rotation steps, each row followed by its count of steps
The counts run from 0 to 353.
[4.57,1.69,1.42,0.62,3.49,1.19,0.43,3.70,1.10,1.99,1.14,-3.89,-2.47,2.22,-0.46,-2.22,0.60,0.08,0.12,-0.67,-0.79,1.69,-2.99,2.01,2.38,0.90,-1.40,-3.45,-2.78,-1.00,-1.50,4.00,-5.78,-1.61,3.67,0.36,-0.22,2.13,-1.75,-1.62,-0.49,0.35,0.55,0.69,-4.84,-1.40] -> 344
[6.22,3.57,0.32,1.48,-0.09,-1.05,-3.92,5.57,-0.27,4.41,0.02,0.02,-0.12,0.40,1.49,-4.14,2.18,-1.46,1.12,-1.61,0.28,-0.07,0.72,3.80,-0.92,1.42,-0.74,-2.93,-2.17,0.45,2.88,1.35,-1.92,-0.94,-1.76,0.59,-3.01,0.37,0.78,-1.20,0.62,0.90,3.19,0.34,-0.96,-2.64] -> 203
[4.83,3.04,0.05,0.50,1.80,-0.07,-2.69,2.51,-0.04,0.92,1.44,-0.70,-2.84,5.36,0.05,-4.22,1.99,-3.41,-0.08,-0.13,2.54,-0.79,-2.14,6.52,-1.19,1.85,-0.86,-1.47,-0.11,-1.63,-0.57,3.37,-0.80,-0.65,-1.94,3.54,-0.36,-0.01,-2.65,-0.37,-3.18,0.79,-0.52,1.52,1.22,-0.99] -> 327
[4.96,3.50,-0.76,-0.92,2.44,0.54,-3.04,1.41,0.20,0.76,2.06,-1.63,-1.34,4.75,0.33,-4.68,0.96,-3.29,0.39,0.26,-0.37,0.83,-2.46,6.06,-0.10,1.66,-0.86,-1.75,-1.33,-1.60,-0.62,2.68,-2.56,-0.44,-1.47,2.79,-1.78,0.36,-2.69,-1.20,-2.30,0.67,-1.39,1.08,-0.27,-1.97] -> 180
[4.35,1.89,1.08,-0.73,1.10,-0.96,-0.25,2.34,1.28,0.49,-1.03,-0.52,-2.07,3.12,-1.77,-2.08,4.06,-1.50,1.41,0.94,3.65,0.84,-2.80,6.09,-1.67,0.42,-2.14,-3.28,-0.71,-2.34,-1.55,5.03,-1.20,-1.16,1.24,1.85,0.80,-1.66,-2.95,-0.65,-2.56,-0.97,1.01,3.09,-1.93,-1.20] -> 10
[5.19,0.70,0.72,3.37,0.12,-1.28,-3.18,3.94,0.37,5.76,0.74,-0.90,-1.73,2.41,-0.20,-5.25,2.31,-1.68,0.08,-2.55,3.01,-2.15,0.11,0.69,-0.43,0.43,0.23,-0.65,1.29,1.69,1.93,-0.40,-1.78,-0.32,2.62,0.81,-1.76,0.61,-0.92,-1.32,0.13,2.17,5.13,1.19,0.85,-1.12] -> 330
[3.59,1.06,4.08,1.96,-0.13,-2.34,0.36,4.51,-1.37,5.20,0.16,-1.74,-2.64,0.29,-0.69,-2.32,2.24,0.52,-0.06,-0.65,4.86,-1.94,0.51,0.88,1.67,-2.17,-0.85,-0.54,-0.14,-0.08,-0.97,3.55,-1.25,-4.29,2.83,3.40,-1.81,-0.78,0.19,1.88,1.38,-0.85,4.70,0.76,-1.10,-0.73] -> 132
[5.14,2.35,0.93,0.13,0.48,-2.62,-1.05,5.75,-2.89,2.11,0.07,1.29,-1.11,-0.51,0.36,-3.44,1.77,0.05,1.26,0.07,2.85,-0.04,-1.14,4.92,-0.98,1.19,-1.78,-1.67,-0.45,0.42,0.21,3.22,0.25,-2.81,-1.38,4.12,-3.13,0.01,-0.55,3.54,0.91,-2.29,2.93,1.92,-0.63,-1.75] -> 195
[3.41,2.29,0.22,-2.71,0.80,-2.51,-0.13,0.88,3.18,1.46,-0.34,-3.78,-0.33,6.52,0.54,-5.00,2.44,0.34,-0.05,0.56,1.91,1.47,-3.21,3.21,0.37,1.00,-0.42,-0.30,2.35,-1.21,-0.75,2.74,-3.40,-0.45,-1.11,1.83,-1.94,-1.72,-3.25,-0.32,-1.70,-0.90,1.34,1.84,-1.37,-2.16] -> 2
[4.76,2.20,0.73,0.55,-1.25,-0.89,-0.23,6.04,0.30,1.04,-2.61,-0.92,-1.30,3.45,2.33,-3.63,2.50,3.61,0.86,-1.41,1.17,-0.40,-2.42,5.67,-1.57,2.18,-0.19,-2.72,-0.09,0.33,-0.42,3.17,0.53,-0.20,-2.24,2.38,-0.88,-0.13,-3.00,0.68,-1.42,-1.29,2.82,1.56,2.49,-1.23] -> 335
[5.33,2.15,-1.22,-1.87,1.10,-2.29,-0.45,1.61,1.55,-0.02,0.88,-2.15,-0.88,4.32,0.46,-2.26,1.04,2.02,1.26,-2.47,-0.20,2.18,-3.36,6.32,0.30,2.39,-1.18,-3.58,0.19,0.11,-1.95,2.22,-0.09,0.18,-2.07,1.69,-3.97,-2.17,-2.25,0.50,-2.73,-0.14,0.37,3.87,0.17,-1.07] -> 41
[6.59,2.28,-1.28,0.55,1.89,-2.40,-3.63,3.66,-0.81,4.37,1.98,0.15,-1.32,1.76,0.29,-4.61,0.71,-3.94,-1.17,-0.89,1.33,0.28,-0.85,3.43,0.08,2.34,-0.31,-1.76,-1.06,0.26,2.42,-1.24,-2.99,-1.26,-0.44,1.25,-3.18,1.17,-0.06,0.51,-0.01,1.45,0.83,0.79,-1.78,-1.77] -> 160
[3.93,0.97,-0.06,-2.14,0.34,-2.81,0.47,1.95,2.74,1.83,-0.82,-3.20,0.26,4.08,0.18,-4.65,2.53,0.65,0.19,0.73,1.61,2.29,-3.57,2.11,0.39,1.95,-1.20,-1.23,1.60,-0.77,0.68,2.20,-5.03,-0.90,-0.04,1.01,-2.51,-0.45,-2.25,0.29,-1.01,-1.47,2.52,2.00,-3.88,-2.67] -> 192
[4.63,1.72,2.64,1.09,0.13,-0.79,1.46,4.01,-0.81,2.21,0.85,-3.44,-1.90,-0.20,0.68,-1.00,0.78,4.81,1.39,-3.71,0.21,0.95,-0.57,2.67,3.00,-1.09,-1.04,-2.88,-1.92,0.84,-3.71,3.87,0.12,-2.21,2.38,2.29,-3.20,-1.67,-0.57,1.43,0.75,-0.48,3.61,1.94,0.15,0.25] -> 170
[2.86,2.55,1.40,-2.47,1.98,-1.28,-0.26,0.12,1.82,1.00,0.29,-3.54,-0.90,5.08,-0.50,-3.78,2.24,-0.99,0.53,1.37,1.86,1.95,-2.79,3.80,0.97,-0.26,-1.66,-1.67,0.92,-3.00,-1.67,5.21,-3.92,-2.32,-0.39,2.58,-1.76,-1.80,-2.35,-0.48,-2.04,-1.29,0.61,1.81,-2.65,-2.18] -> 320
[5.33,1.36,2.64,1.60,0.50,-1.64,-0.21,1.73,0.44,4.35,0.38,-1.67,-3.18,1.11,-2.90,0.63,2.88,-1.44,0.75,-1.80,4.52,-0.03,0.92,3.82,1.54,-2.07,-1.18,-3.84,-2.20,-1.35,-2.85,2.64,-1.04,-2.07,3.85,0.26,0.28,-2.75,0.19,-0.44,-1.31,1.49,2.85,3.23,-2.14,1.19] -> 201
[3.41,1.00,2.44,1.68,-0.86,-2.64,0.37,1.60,0.38,3.68,0.12,-3.12,-2.84,2.69,-0.42,-3.01,2.21,2.02,-0.73,-2.44,4.75,-1.97,-0.64,1.15,1.75,-1.73,-0.38,-0.03,1.66,0.36,-2.91,2.18,-0.08,-2.20,2.62,2.69,-1.74,-2.49,-1.81,1.54,-0.65,0.85,4.78,1.96,2.77,1.17] -> 252
[4.50,2.39,1.84,2.28,3.07,0.31,-1.77,2.38,-2.64,2.78,4.12,-1.32,-4.28,2.23,-0.85,-1.20,0.47,-2.10,-0.20,-1.74,2.18,-0.99,-0.26,4.17,2.43,-0.92,-1.23,-1.92,-2.24,-0.22,-4.01,3.37,-0.04,-3.75,2.46,3.65,-1.49,0.16,-1.60,1.39,-1.23,0.91,0.06,1.16,0.95,1.01] -> 283
[4.91,0.34,1.13,1.40,1.61,-1.28,1.07,5.02,-0.63,2.68,0.98,-2.03,-1.21,-1.58,-0.46,-3.23,0.81,3.07,2.63,-2.59,0.70,1.02,-2.33,0.46,1.20,-0.53,-0.42,-2.59,-0.01,2.30,-1.94,2.65,-1.23,-1.54,4.07,1.19,-4.24,-0.36,-1.06,0.69,1.59,-0.49,5.18,2.48,-2.67,-0.47] -> 298
[3.91,2.69,1.00,-1.65,-1.32,-2.54,-1.57,2.71,2.64,3.89,-0.85,-3.23,1.59,2.98,1.43,-5.13,1.78,1.43,0.96,-0.71,-0.06,2.08,-1.29,1.67,0.97,0.20,-0.81,-1.66,0.30,-0.60,2.35,1.94,-4.09,-0.77,-1.44,0.36,-4.18,-1.66,0.38,-1.86,-0.18,-0.80,4.06,1.10,-2.02,-3.79] -> 64
[4.96,2.55,-0.15,-2.43,0.66,-3.32,-1.96,1.60,1.47,2.74,0.95,-3.28,1.35,3.84,1.53,-5.56,1.50,0.31,0.36,-0.53,0.06,2.13,-1.69,2.59,1.73,0.90,-0.65,-0.62,0.64,-0.34,1.40,1.71,-3.15,-1.51,-2.56,1.89,-5.62,-1.85,-0.42,0.44,0.01,-0.60,2.17,1.37,-1.88,-3.21] -> 211
[5.72,2.10,1.64,2.60,-0.57,-3.15,-2.11,3.67,-0.84,5.22,-0.30,0.55,-3.01,1.28,-1.17,-1.99,2.89,-2.69,-1.01,-1.09,5.56,-2.03,1.14,3.90,-0.31,-0.24,-0.87,-1.85,-0.46,-0.93,0.13,0.82,0.39,-2.51,0.85,1.80,-0.11,-0.94,0.26,1.38,-0.25,1.47,3.12,1.43,0.46,-0.23] -> 55
[3.00,1.68,0.07,0.84,0.61,-1.31,-1.61,3.25,1.31,2.73,0.71,-3.80,-1.62,5.39,2.25,-7.00,1.00,0.86,-1.55,-0.86,1.57,-1.35,-2.19,0.88,1.51,1.66,0.64,1.08,1.88,0.75,0.94,1.34,-3.66,-1.06,-1.00,3.07,-2.78,2.09,-3.10,0.45,-0.37,0.51,2.65,-0.36,1.23,-1.76] -> 1
[5.54,3.73,0.81,-0.55,-1.08,-2.24,-2.93,1.12,1.05,2.49,-0.36,-0.89,-0.15,2.66,-0.11,-1.59,2.09,-0.94,1.33,-1.14,2.22,1.55,0.35,6.77,-0.19,0.22,-1.58,-4.02,-2.06,-1.78,-0.58,2.76,0.63,-0.89,-1.71,0.71,-2.41,-4.49,0.39,-0.70,-1.34,0.56,1.66,3.03,-0.33,-1.10] -> 99
[4.91,0.71,-0.27,-0.44,3.88,-1.94,0.18,2.51,-2.04,2.30,4.20,-2.82,-2.86,2.33,-0.04,-4.21,-1.12,-0.16,-0.48,-2.00,0.54,0.25,-3.26,0.56,2.63,0.58,-0.10,0.15,0.84,2.00,-2.85,1.03,-2.44,-2.23,1.78,4.13,-5.20,1.06,-2.18,3.41,-0.08,0.32,1.11,1.17,-0.75,-0.16] -> 256
[6.69,1.61,-0.17,2.60,2.11,-0.68,-1.93,3.71,0.14,4.65,3.15,-2.82,-2.07,2.14,0.53,-2.30,-1.12,0.03,-0.59,-4.37,-1.31,0.90,-0.22,1.37,3.33,0.74,0.11,-2.98,-2.76,1.57,-0.77,-0.13,-3.51,-1.47,2.39,-0.12,-3.46,0.82,0.02,-0.61,0.40,3.47,1.57,1.27,-1.08,-0.12] -> 58
[4.31,1.56,0.74,-1.33,-0.93,-4.17,0.10,2.50,0.32,2.19,-0.91,-0.61,-0.46,2.74,0.38,-4.26,2.97,0.48,0.68,0.62,4.89,-0.35,-2.29,4.39,-1.11,0.65,-1.03,-0.30,2.45,-0.39,-0.25,2.38,0.58,-1.88,-2.06,3.73,-3.21,-2.76,-1.88,2.56,-0.50,-1.75,3.25,3.05,0.40,-1.63] -> 296
[5.58,0.91,0.73,3.50,1.24,0.91,0.39,4.87,1.75,3.44,0.39,-3.18,-3.21,2.67,-0.03,-2.57,0.91,1.20,-0.56,-3.68,0.44,-0.67,-1.70,1.20,2.04,0.59,-0.01,-3.70,-1.79,1.38,-1.04,0.54,-3.28,0.22,4.26,-0.45,0.58,2.40,-2.55,-2.35,-0.55,2.79,2.54,0.68,-1.10,0.17] -> 267
[4.89,2.69,1.37,-1.74,-0.94,-2.87,0.08,2.09,0.77,1.10,-0.58,-1.63,0.25,2.12,0.78,-0.92,1.32,3.10,1.55,-1.88,1.25,1.92,-1.12,5.83,1.34,0.00,-1.41,-3.68,-1.12,-0.91,-2.15,3.63,0.01,-1.76,-1.81,1.92,-4.06,-4.01,0.19,1.12,-0.82,-1.43,2.09,3.55,-0.64,-1.09] -> 169
[3.57,3.41,1.71,-1.25,0.11,-1.89,-2.04,1.36,0.41,2.13,-0.22,-1.09,-0.64,2.69,-0.78,-3.05,3.92,-1.89,1.52,1.20,3.97,0.99,-1.02,5.16,-0.56,-1.03,-1.59,-1.25,0.42,-2.79,-0.91,4.97,-0.78,-2.92,-0.65,2.75,-1.81,-3.35,-0.04,0.19,-1.02,-1.86,1.81,2.01,-1.48,-2.62] -> 29
[4.95,2.24,1.58,2.92,-1.97,-0.56,-2.11,6.29,0.38,3.91,-2.30,-1.21,-2.15,3.34,2.59,-3.75,2.56,1.27,-1.28,-1.58,2.46,-2.25,0.57,4.55,-0.39,1.35,-0.33,-2.35,-1.22,-0.05,1.40,2.43,-0.87,-0.91,-1.66,1.50,0.66,1.57,-1.03,-0.17,-0.67,0.98,2.45,-0.25,3.10,-1.53] -> 164
